name the system of each run:
sev, seq 1 (8 x 22):
[[  1 -39  21  -6 -18  21  26   0  50   5 -19  16 -21 -18  -5  28 -27  15
  -31  17  28  17]
 [ 24   4  -8   9 -21  -7  44  24 -11   7  -6 -48  -4 -11   4   3  -7  25
  -49  -6   3   1]
 [-22 -15  -5 -22  13  10 -13 -13 -14  14  -4 -34  -1  41  -8 -11 -27   8
  -34  30  -7  -6]
 [  8  19 -25  18 -19  -2  15 -23 -25  24 -20   3  23  26  -1 -17   9  22
   19  29 -16   5]
 [-17 -16 -16  33  10  -3 -32 -42 -16 -12 -26 -14  17   0  13   4   7 -18
    2  -5  -3 -20]
 [  7  18   0   2 -17  -5 -14 -46  24  -8  -4  15  -1 -20   7  26   2   9
   11  32   5  22]
 [ -2  26  22  14 -21  -7  -1 -15 -19 -15  -3 -11   9 -25  24  22 -13  16
  -14 -33   9  -7]
 [-18 -11  23  -8  18  -9   8 -41  17  -3  19  -7  -3   9  -7   9 -21  28
  -17   2  16  13]]
vubez, seq 2 (8 x 22):
[[-20  -7   9 -11   9  17 -32 -14  20  -1  -7  44   3   1  -2   8  -5 -20
   34  18   3   2]
 [ 16  17  20   3 -10 -10  21  18   8 -15  20  23  -9 -27   6   9  11   2
   15 -37   9   5]
 [-17 -28  17 -25  16   5 -13  -3  16  -9  21  13 -27  20  -6 -10  -6  -8
   -7  -9   3  -3]
 [ 10   1   9  -9   2   2  40  41   9  12  12   4  -1  -2 -14  -6  -7  15
   -1  -2   7  11]
 [ -4 -29 -15   3  18  -5   1  14  -6  -3   4 -16 -10  22  -7 -22  13 -14
   -8 -13 -10 -16]
 [ 14  -5 -18  -3   5   7  12  24  14  19  -6   5   5   4 -16  -5   9  -9
   13  32  -6  10]
 [ 10   4 -14  10   0  -2  -9  28 -11  -6  -4  -4   1  -7   4  -8  20 -27
   11 -14 -11 -16]
 [ -4   5  -5 -12  18   2 -19   4  12   0  11  14   2   0 -10  -2   9 -20
   25  17  -5   6]]
vubez, seq 3 (8 x 22):
[[ -5 -33 -13 -18   4   8  -2  40 -13   3  -2 -35 -26  30  -1 -23  -3 -16
  -41  -7 -11 -25]
 [  8  10 -27  -1  35  -2  14  30   0  23   5 -29  29   4 -29  -8   1  -7
    7  39  -9  12]
 [ 12   6 -33  17 -11  -3 -10   9 -31   3 -15   2   6  19   5 -28  33 -19
   23  -2 -26 -20]
 [ -7  -2  -8  11  18  11 -24   7  17   1 -16  25  24 -19  -7  11   6 -34
   34  17   2  -1]
 [ 19  22   3  -2 -13 -14  -7   5   9 -19  21  28 -19 -19   6   1  28 -12
   26 -15  -7   5]
 [-19  -6  26 -28   7  17 -20  20   9  -6   9  30 -12   3  -1   4 -16 -15
   10 -12   7  -7]
 [  5   2  15  -9  22 -13  26  21  11  -2  34   7  -3  -2 -16 -10   6  10
   10 -23   6   9]
 [ -3 -32  -2 -13   5   9  12  18   3  10   4  14 -22  31  -9 -27   8  -3
    1  -7  -5  -8]]
sev, seq 4 (8 x 22):
[[ -2 -25   3 -42 -31  17 -25  24  -3  -5   0  12 -59  36  10 -21   0 -19
  -28   0 -14 -19]
 [  5  21 -11  16  26  12  33  56  -3  32 -12  -3  53 -11 -22  -1 -10  -3
   28  15   4   8]
 [  5 -24 -28 -11  17 -19 -33  -6  -5 -23  26 -19 -36  24  -2 -30  41 -33
   -3  -8 -25 -15]
 [  0  24   5 -16 -17  33 -11  38   8  18 -21  52  16  -8  -3  12 -12 -19
   40  31  -3   6]
 [ 12   7 -11  21  38 -33   2  21  -6 -27  30 -29  10 -27  -4  -8  32 -26
    9 -42  -5 -11]
 [-10  -6  18 -52  -5  18 -31  11  29  -3  19  47 -40  16  -5  -2  -7 -19
   11  21  -3   8]
 [ 21  25   2  21   4  -3  45  62 -14   6   2   9  27 -27  -6  -5  11  -2
   26 -38   4  -4]
 [-12 -48  -2 -26  44  -7 -28  15  27 -17  31  -9 -36  18 -17 -19  14 -36
  -12  -6  -3  -9]]
sodaf, seq 5 (8 x 22):
[[-13  19   9 -19  -3  17 -32  13 -13   2  -6  24   6   6   5   1  -8 -20
   23   5  -8 -10]
 [  4  12   4  10  22 -20   9   9  -4 -13  26  -2   8 -12  -4  -6  16  -4
   19 -33   2  -4]
 [-10 -20   5 -20   1   4 -14  -5   9  -5  10  32 -27  24  -3 -17   9  -8
   14  -3  -4  -3]
 [  2  -6  12   2   5  10  25  46   2   8  -1  12   7  -7  -6  -2  -7  -3
    5 -26   8  -6]
 [  4 -21 -11 -14  17  -9  -6  11  14  -8  23 -14 -26  10 -13 -17  17 -17
  -11   1  -7  -1]
 [  0  12   1 -25  -9  17   5  40 -10  18  -3  19  -2  18  -6 -12  -8  -3
   13  12  -8  -2]
 [  4  -5 -16  11  27 -14   0  28 -12  -6  13 -23   7  -1  -7 -17  18 -20
    1 -23  -9 -13]
 [  2  -1 -13 -22   4   3 -17   7   7   4  13  27 -16  22 -11 -19  16 -18
   27  23 -15   4]]
Rizi, seq 6 (8 x 22):
[[ 16  33  17  15 -22  -1   7   9   9 -13   4  57   5 -38  11  14  19  -6
   47 -29   5   6]
 [-25 -36  28   5  45 -16  -7 -17  17 -27  27  -3  -7  -7  -3   3  -1  -7
   -3 -52  20 -10]
 [  8 -11  22 -46 -16  18  16  47  28   7  18  37 -40   9 -10  -5  -9  -1
   -1   4   5  11]
 [ -4   0   4  16  18   3  25  55 -28   5  -6 -35  25  -7  -1  -3 -14  -5
  -18 -41   7 -24]
 [-10 -35 -21 -21  29   1   1  -1  11  19   9  -8 -13  49 -27 -34   7  -5
   -1  37 -14   3]
 [ 35  22 -29  18 -34   9  11  50 -14   7 -29   7   8 -20   8  -4  24 -24
   14   8 -17  -9]
 [-22 -13 -16  20  61 -16 -35 -23  -1 -12   7 -29  28  -2 -13  -5   9 -28
   15  -1  -5 -11]
 [ 23  18  -7 -32 -27  -2 -15  11  17  -7  24  43 -42   7   0 -11  31 -15
   28  24 -17  15]]
vume, seq 7 (8 x 22):
[[ -5 -18   3 -11   4  17  -6  17  26   5  -9  27  -3  -5  -9   6  -4 -17
   13  16   4   3]
 [ 13  11  -4  -2   6  -9   1  35  -2  -9  13 -16  -2 -18  -1   0  12 -17
   -4 -12  -4  -4]
 [-16 -14   9 -23  15   8 -19   5   2  -2   9   4 -14  18  -4  -9 -10 -15
   -4   0  -2  -8]
 [  7  14   2  -7   3  -4  13  24  -8   3  16  14   1   6  -7 -15   8   0
   20 -10  -6   3]
 [ -6 -27  -3   4  14  -2  -7   4   6  -8   3   8  -8   7  -3 -13  13 -19
    9 -19  -4 -14]
 [  8   0   0 -15   4   4   0  26  19  -1  10  22 -10  -7  -9  -1   8 -17
   17   9  -2   7]
 [  0  -3   0  -5  11   0 -12  32  -7 -12  10  -3  -6  -7   1  -4   6 -22
   -1 -24  -2 -15]
 [ -7  -6   4 -24  23   1  -9  15  10  -1  23  10 -10  12 -13 -12   1 -12
   11   3  -1   1]]
Rizi, seq 8 (8 x 22):
[[-14 -13  -8 -20  26  -9 -28 -42   4  -2  21 -14 -14  32 -10 -13   3  -1
   -4  32 -11   7]
 [ 23  40  -1   2 -50  11   6  20 -16   4 -16  30  -3 -13  16   5   8   2
   18   2  -7  -1]
 [-24 -19   5  30  45 -16  -4 -39  -4 -10   4 -22  30  -3  -4   2  -4   4
    4 -27  11  -8]
 [ 16 -11   4 -30 -30   8   6  -8  35   1  11  40 -47  13  -4  -5  12   5
    4  29  -6  21]
 [ -1  17  14  27  -4   6  10  32 -19  -7 -21 -17  32 -38  14  27 -20  -7
  -11 -38  14 -16]
 [-21 -28  -1 -26  37 -12  -7 -38  17   4  30 -16 -17  38 -21 -18  -5  12
  -14  23  -2  11]
 [ 30  28  -4  -3 -66  20  18  42 -13  10 -26  29 -13 -11  17   4   3   0
    3   3  -7  -5]
 [-27 -19  -4  37  57 -14  -2 -29 -12  -2  -3 -44  46  -4  -8   4 -13  -1
   -6 -18  11 -10]]
goke, seq 9 (8 x 22):
[[ -6   5  15  20  -9 -19  13 -54 -14 -12   8  -3  -2   5  14   0   0  32
   -4 -29   7   1]
 [-10 -32   8   5 -22  11  -8 -46  21  -3 -25  16 -17   3  11  15 -14   9
  -18  12  12   0]
 [ 11  -4  12  26 -20  -2  31 -10  12  -1 -16 -13   9 -32  11  27 -13  24
  -24 -12  21   7]
 [ -3 -18  -6   7  -9   0 -10 -20  -1  -7 -18 -43  -8  -2  10  14 -16   6
  -49   9   3  -8]
 [ 10  20  -1   5 -39  11  18 -12 -13  16 -28 -12   8   0  11  15 -22  31
  -23  26   1   7]
 [ -3   2  -9  34 -17  -9   0 -42 -29  -4 -26 -31  18   3  18   4  -3  18
  -19 -10  -2 -13]
 [  5   5  -9  12 -35   1 -15 -55   6  -1 -26  -2  -3  -5  16  21  -7  14
  -13  35   2   8]
 [  8  18  12  30 -39  -1   6 -29 -14 -12 -24  -9   7 -32  28  29 -11  21
  -18 -19  10  -5]]
goke, seq 10 (8 x 22):
[[-10 -12  19  14   9  -2  30  -9   4   6  -2  -2  15  -5  -3   8 -18  25
   -6 -18  17   5]
 [  4 -37 -12   5  -7  -3   6 -14  16   1  -9 -15 -18   9  -1  -3   5   3
  -28  12   0  -2]
 [  7   2  -3  14 -18  15  18  20   0  14 -30  -1  15 -14   2  16 -14   4
   -9  12   7   0]
 [  3   5 -17  16   7 -15  -5 -15 -15  -6  -2 -40   8  -2   5   1   6   1
  -17   2  -6  -6]
 [  4  16  -5  -9 -34  10 -14 -12  -7   5 -16  12  -9   6  11   6  -6   3
   -3  30  -7   3]
 [ -4  19   6  25  -4  -8   7 -21 -19  -7  -6  -3  21 -13  13   9  -3  13
    7 -26   4  -5]
 [ -6 -12  -1  -1  -7  -6 -22 -46  10 -12  -2  -4 -17   4   6   9   0   2
  -16  19   0   4]
 [  6  10  18   7 -33  10  19   0   3   1 -14  17  -1 -19  14  20 -13  18
   -5 -12  12   6]]
sodaf, seq 11 (8 x 22):
[[ 23  25  -7 -23 -12  -6  12  39  -9   1  23   0 -19   5  -5 -18  16  -2
    4   4 -16   5]
 [-15  -4  -7  -6  23   8 -25  27 -24  -1  -1  -6  10  20  -3 -17   1 -28
    9 -11 -12 -24]
 [ 14   8 -12  -5  17 -14  11  17   5   2  23  18  -2   9 -16 -24  29  -9
   36   2 -12   7]
 [  1 -13  -2  -6 -11  12 -15  33  -9  -6  -7  26 -15   7   5 -16  13 -32
   15 -24 -10 -22]
 [  0  -2   2 -12  36  -2   1  42  16  -3  24   8   4 -12 -19  -6  11 -23
   21 -11   0   3]
 [  5   2   2 -30  -4   0  -7  33  -4  -6  28  18 -34  20  -1 -24  16 -16
    7 -14 -14  -7]
 [-12  -8   3 -14  32  10   3  51 -12   8  11   6  10  15 -14 -21  -2 -23
   18 -21  -4 -15]
 [ 14 -12 -17 -14  16 -13   6  34   6  -1  31  10 -22  20 -17 -35  35 -18
   18  -7 -16  -1]]
vume, seq 12 (8 x 22):
[[ -1  -3  39 -38 -28  15  29  11  20   8  18  50 -36  19  -4  -6 -16  30
    5  -6  11  17]
 [ -2 -24  -3  38  25  -1  42  44 -12   6 -12 -14  33 -11  -9  -9   2  -6
    3 -48  10 -17]
 [ 11 -50 -21 -20  11  -3   0  -5  45   2  11  -3 -41  17 -19 -12  15 -12
  -19  43  -4  14]
 [ 16  32  -6 -11 -35  26   5  69 -31  14 -23   9   8  -4  11  -5  -5 -18
    6   0 -13 -15]
 [-22 -18 -21   7  62 -20 -36 -22  -8 -12  20 -39  15  17 -16 -17  13 -26
    3   0 -12 -13]
 [ 16  26   9 -40 -44   8  -6  -3   9   3  17  58 -41  21   5 -11  14   6
   27  21 -16  17]
 [-17   4   8  38  30   1  -6  26 -25 -10 -15   2  44 -26   8   5   0 -28
   28 -56   8 -30]
 [  5 -30   1 -29  24 -20 -11 -30  59 -16  45   8 -44   0 -21   0  19  -7
   -4  27   4  27]]

runs to name:
seq 13 (2 x 22):
[[ 11 -10  -9  -6  -1  12  -5  38  18   2 -17 -13   0 -23  -4  16  -7 -25
  -19  19   3  -1]
 [ 13  26  -9 -21   6  -8  -3  27  -7  -1  20 -27  -6  -3  -7  -6   4  -7
  -10  14 -13   5]]
 => sev
seq 14 (2 x 22):
[[ -3 -34   0   7   5  -4 -22 -35  29 -19  -9 -23 -16 -20   7  25  -4 -12
  -36   8  12  -1]
 [  4  34  18 -19 -24  10  14 -11   7  13  -1   5   4  -6   1  23 -31  34
  -12  32   8  24]]
 => sodaf
seq 15 (2 x 22):
[[ -5 -24  16  18   1  -7  16 -16  11 -14   1   9  -7 -13   6   6   0   8
   -6 -39  16  -4]
 [ -3 -30   4  -7   7   3   2  -7  30   0  -4 -10 -12  -6  -7  15 -14   2
  -27  17  14   7]]
 => goke
seq 16 (2 x 22):
[[-22 -21  11 -15  23  11 -15  -5  15   4   5  25  -1  19 -10  -6  -9 -10
   19   7   3   0]
 [ 22  15  -1   6  -7 -10  18  27   4  -7  16  13  -8 -14  -1  -7  23  -5
   16 -18  -3   4]]
 => vume
seq 17 (2 x 22):
[[  5 -12  -5  -4   6 -17   4   7 -12 -10  19 -29 -21  12   1 -16  12   0
  -23 -22  -9 -12]
 [ -7  -7  -8 -12   9  16   4  12   3  25 -10   1  10  20 -15  -4 -15   1
    1  35  -2   6]]
 => vubez
seq 18 (2 x 22):
[[  0   3   0  15  -9   1  -2  19 -26  -8 -14 -12   5  -4  14  -3   0  -7
   -7 -32  -4 -23]
 [-11   5  -5  -9  17  -4 -14 -28   4   3   7  -9   8  10 -10   1  -7   4
    3  33  -3  11]]
 => goke
seq 19 (2 x 22):
[[-15  53  36 -39   5   0 -22 -18  -8  -5  34  17   0   2   1  13 -27  16
   17   9   1  18]
 [-12   7  23  14   8 -14  25 -12 -21  -4  18  21  10  13   4 -16   2  24
   23 -56   5  -5]]
 => sev
seq 20 (2 x 22):
[[ 17  -1 -11 -15   7 -11 -12  31   7 -14  19 -24 -26 -10  -5  -5  19 -26
  -17  -1  -9  -5]
 [-14  20   0 -16  16  13 -28  32 -22   8   1   2  14  10  -3  -6 -10 -23
   17   3  -9 -12]]
 => Rizi
seq 21 (2 x 22):
[[ 21 -22 -26  12  26 -10  10  24  41  -1   1 -17   2 -32 -19  10  22 -29
    0  24   4  10]
 [ 14  31   1 -36 -36  12 -28  20  -4  -6   3  10 -30   1  13   5  -1 -14
   -9  24 -14   2]]
 => sodaf
seq 22 (2 x 22):
[[  5  -3  -3 -24   4   2  18  24   6  14  17  -8 -14  19 -16 -12  -5   8
  -12  23  -4   8]
 [  0  -7  -9   9  -1   8  15  29 -20  16 -11   6  10  17  -4 -22   3  -4
   11 -11  -7 -13]]
 => goke
seq 23 (2 x 22):
[[ 30   2 -42  19 -36  10  -4  36  -8   5 -36  -4  -3  -9   9  -5  26 -29
    0  20 -20 -13]
 [ -8  16 -11  -7  35   0 -41  17  -3  -8   3 -35  22 -19  -6  16  -5 -35
   -2  22  -6  -6]]
 => sev
seq 24 (2 x 22):
[[  1 -10   0  14 -22  12 -23  14   2 -14 -32   0  -4 -28  21  23  -6 -28
  -14 -13   6 -19]
 [  0  29  10 -11  12 -12  -1 -13   2  -3  15 -31  12 -17  -5  21 -19  17
  -19  17   8  17]]
 => goke
seq 25 (2 x 22):
[[ 26  28 -24  -2 -10 -11  20  56 -35   6  10 -25  -4   9  -1 -29  25  -8
   -3  -9 -26 -10]
 [-24 -16 -21   0  46  10 -34   9  -9  11 -10   3  26  22 -15 -18   4 -39
   28  20 -11 -16]]
 => vubez
seq 26 (2 x 22):
[[ 12  -2 -15  22  -7   6 -15 -13  32  -4 -22  37  10 -32   0  19  22 -27
   38  20   1  10]
 [ 16  19  10   6  -7 -12 -16  11  11 -31   9 -10 -12 -49  15  26  10 -20
   -9 -23   7  -2]]
 => sev
seq 27 (2 x 22):
[[ -6 -38 -15  -7  14  12 -20  16  14   2 -10   4 -13  11  -9 -10   8 -34
   -3  10  -6 -13]
 [ 20  23  -3 -14  -3   4  12  47   5   8  11   6   0 -12  -8  -2   6 -10
   13  12  -5  10]]
 => sodaf
seq 28 (2 x 22):
[[ 26  16 -14   7  25 -24  52  29   8  12  34  -1  15  -3 -28 -22  28  14
   29   1  -6  23]
 [ -5 -55 -11   4 -19  17 -19   9   5 -10 -27  19 -35  20  11 -15  16 -31
  -10 -16  -6 -31]]
 => vume
seq 29 (2 x 22):
[[ -9   3  21  -1   7 -13   4 -22   0 -13  15 -23  -4 -11   7  13 -16  19
  -27 -21  14   2]
 [-13 -11  10  -7  -6   2  13 -33   3  11  -1   2  -5  25  -2  -3 -17  30
  -10  15   5  10]]
 => sodaf
